In the data rows, the value 128 means zero.
Every row has a hidden score from 0 to 30. What is each row's score? 15 is about the middle. The score is a weighted sum of the row's numbers plus the product of two more (or one squared), each taken from its middle value.
[163 109 132 135 103 101 118 162  95 126 134 113  99  79  95  84] -> 14
[171 114 117 153 125 164 136 176 128 116 145 127  86 117 102 126] -> 22
[ 82 192  97 172 100 139 154  86 105 143 106 106 128 140 172 114] -> 14
[144  97 119 145 157  97 126 131 127 123 136 106 169 102 106 113] -> 18
[ 89 169  92 131 123 133 146 124  82 156 122 136 135 156 157 108] -> 8
[ 82 175  93 162 146 169 147  87 105 144 136 118 146 125 178 134] -> 12
[121 115 118 185 108 135 115 136  80 157 109 122 130 166 153  89] -> 10
[156 160 146 127 144 114 120 145  96 163 129  79 158 100 110 139] -> 9
[ 78 181  94 161 148 167 146  85  98 138 135 115 150 127 175 131] -> 10
[100  82 154 164  90 140 134 148 181  92 122 120 161 110 136 143] -> 15
[ 74  89 170 107 103  98  74 181 193 102 177 112 142  94  92 150] -> 19
[151 141 107  86 139 138 176  89 161 100  83 172 121 149 132 165] -> 17
[126  85 149 144 110 106  99 134 165 117 102 131 171 133 160 103] -> 22
[ 95  88 152 171  87 140 128 145 186 107 111 125 165 106 143 140] -> 24
[142 146 118  91 161 134 172  92 147 158  76 186  85 172 145 171] -> 14
[151  77 140 124 110 122 112 117 168 104 121 140 176 116 151 114] -> 23
[168 108 137 124 145 108 129 148 160 114 148 112 152  99 110 125] -> 24
[153 114 114  84 129 119 186 101 169  96 104 178 135 130 113 156] -> 21
[ 72  91 176 116  98 110  74 180 192 115 170 116 141  95  96 147] -> 19
[137 157 131  86 161 139 165  87 140 152  78 182  83 172 142 170] -> 10
[137 155 136  74 159 138 164  82 135 148  89 187  83 183 150 171] -> 14
[113 139 104 170 132 136 120 124 100 169 113 120 134 164 136 111] -> 13
[174 142 140 116 113 123 124 165 107 137 136  93 119  97 101 129] -> 14
[ 87 161  71 170 143 163 151  90  99 140 123 122 151 128 181 135] -> 17
[ 70 175 102 135 117 168 152 104  99 136 124 107 132 141 167 117] -> 16
[130  76 120 155 145 112 114 134 155 106 184 106 124 113 104 144] -> 20
[157 164  96 113 176 163 166 115  87 191  68 125 100 197 161 182] -> 5
[161 117 151 136 138 112 119 138 162 122 136 117 144 105 108 130] -> 21
[128 112 170 145 136 113 106 145 140 106 157 120 133 100  98 135] -> 15
[139 150 128  78 154 133 169  82 133 155  84 190  83 179 152 175] -> 9
[100  78 159 159  86 136 125 148 180  99 120 124 162 107 142 142] -> 15
[167 143 144 117 116 121 107 159 114 141 130  89 125  94 105 129] -> 16
[130 136 145 111 137  96 118 133  88 149 119  78 185  87 104  82] -> 13
[136 135 132 104 133  94 125 132  88 146 121  83 185  85 113  85] -> 11
[ 92 166  76 154 152 164 157  87 109 133 145 125 138 127 186 151] -> 13
[144  83 154 130 108 131 111 113 179 118 116 139 169 110 145 119] -> 23
[151  85 144 123 114 128 120 114 167 105 127 146 172 118 152 113] -> 22
[158 169  80 168 125  93 170 107 106 166 113  98  89 163 168 124] -> 21
[152 139 103  84 141 128 177  82 163 102  90 182 119 155 141 169] -> 18
[126  88 121 154 151 117 120 141 153  99 190 106 126 120  98 128] -> 22
[121 114  94 167 137 140 111 144 116  95 141  99 121 162 118 148] -> 11
[164 138 142 120 111 129 115 161 113 143 125  91 110  98  97 141] -> 12
[140 154 134  78 154 142 172  86 131 145  87 185  80 183 147 171] -> 12
[114 102  89 186 115 132 134 132  76 136 119 131 103 157 118  73] -> 8
[ 80  92 194 127 111 111  70 159 191 124 169 123 148 109 114 147] -> 21
[109 184  47 149 147 139 140  74  84 148 128 134 166 154 203 130] -> 22
[157 165  79 166 118  83 164 101  88 166 107 100 100 163 177 120] -> 19
[153 104 173 102 126 117  89 147 153  90 188 144 159 102 115 133] -> 22
[ 83 173  97 130 112 175 163 113  99 124 136 107 135 149 170 110] -> 20
[120  89 113 161 149 114 122 133 162 108 178 106 126 114 100 142] -> 21
[130 164 141  89 155 142 160  82 133 162  73 181  90 174 143 161] -> 10
[ 82  99 165 156 102  80  80 155 169 151 129 127 168 131 142 110] -> 21
[152 105 117 140 160 104 140 133 130 117 152 101 159  98 105 127] -> 16
[142 149 129  83 164 131 167  89 142 157  87 192  86 177 148 161] -> 12
[ 85  78 191 134 104 105  59 152 189 133 159 131 153 111 125 146] -> 20
[139 152 125  88 155 134 169  89 136 159  75 181  92 167 146 164] -> 9
[148  91  98 150 105 131 104 158  99  68 133 104  98 103  89  91] -> 13
[ 78 159  99 137 125 160 145 106 111 142 133 109 130 142 167 118] -> 18
[159 110 133 154 111 149 106 156 114 103 135 123  86  90  78  97] -> 16
[132 105 103  97 106  92 118 145  98  98 125  78 149 100 109  88] -> 14
[136 150  91 135 111 126 154 123  89 183 102  94  91 179 193 138] -> 25
[ 84 174  86 166 138 173 150  87 106 143 125 120 147 125 181 133] -> 13
[ 93 170  81 123 122 124 149 122  85 160 128 137 142 147 171 111] -> 12
[107 179  66 113 107 139 136  92  78 146 119 126 156 161 198 103] -> 13
[104 166  61 111 108 129 131  97  82 148 121 124 154 163 197 107] -> 13
[ 97  81 160 149  92 134 121 142 188  97 130 126 158 112 144 152] -> 15
[147 170  60 168 119  98 149  92  82 118 109  96 121 139 142 112] -> 10
[115  90 182 139 120 109  92 152 154 133 145 116 161 106 101 135] -> 13
[ 81 172  82 156 149 165 151  83 103 136 138 124 151 132 188 133] -> 12
[145 150 122  78 151 135 176  86 136 156  87 191  85 175 154 169] -> 10
[162 108 149 135 143 110 118 141 160 118 138 111 144 106 105 133] -> 20
[114 129 122 193 121 130 120 127  82 157 115 122 137 169 149  85] -> 11
[169 121 126 160 121 165 129 171 118 122 142 119  93 112 100 117] -> 18
[104  97  91 193 124 113 116 127  88 152 111 136 113 150 123  63] -> 15
[141 150 126  81 150 137 167  86 136 156  75 189  85 173 151 171] -> 9
[133 158 135  86 155 142 163  83 138 160  75 187  87 179 146 166] -> 10
[162 104 126 131 101 103 117 167  97 124 132 110  90  80  90  96] -> 13
[145 142 123  77 153 127 169  91 136 158  86 189  88 173 153 166] -> 10
[132 153 125  92 160 129 166  85 141 171  72 191  91 170 151 164] -> 12
[156 116 138 139 104  98 113 161  97 136 133 113  99  76  96  83] -> 15
[105 149 109 219 155 181 118  82 116 145 113  99 143 145 146 136] -> 13
[140 137 132  71 150 134 162  88 129 156  86 190  86 184 155 168] -> 11
[155  84 106 136 154  93 130 133 125 118 148 103 161 101 111 130] -> 17
[130  81 117 162 141 120 116 129 154 106 174 106 123 113 103 152] -> 17
[142 145 119  72 159 127 168  87 134 149  86 188  92 176 155 169] -> 9
[132 108 102  89 114  92 116 143  93  81 130  78 153 105 112  82] -> 18
[136 150 122  91 154 135 171  87 136 163  72 182  87 172 145 178] -> 8
[145 122 138 150 119  99 115 147  85 158 115  99 132  82  97  97] -> 8
[ 98 171 110 119 125 135 135 141 112 135 149 134 128 125 141 142] -> 13
[141 154 127  78 165 134 175  87 134 146  91 187  86 178 148 165] -> 11
[132 111  99 120 122 135 106 138 108  67 128  85 151 108  96  83] -> 16
[ 92  84 165 160  87 136 121 140 180 108 121 129 169 112 148 134] -> 15
[ 81 186  97 178 107 128 153  87 104 155 108 113 133 138 176 103] -> 13
[162  99 116 129 103  88 122 168 101 133 137 116  96  72 100  91] -> 16
[ 95  86 159 164  92 137 124 143 183 107 118 125 165 103 143 142] -> 18
[123  88 117 166 145 113 118 135 153 109 167 106 131 107  96 133] -> 19
[110 156 121 223 115 152 131  88 122 155 102  90 115 158 139 116] -> 24
[137 132 143 104 133  98 119 134  87 146 126  77 179  86 105  90] -> 15
[144 105 178 127 129 119  82 146 155 101 167 136 157  95 100 133] -> 18
[ 83 172  92 165 142 171 142  84  99 135 132 114 152 134 178 133] -> 10
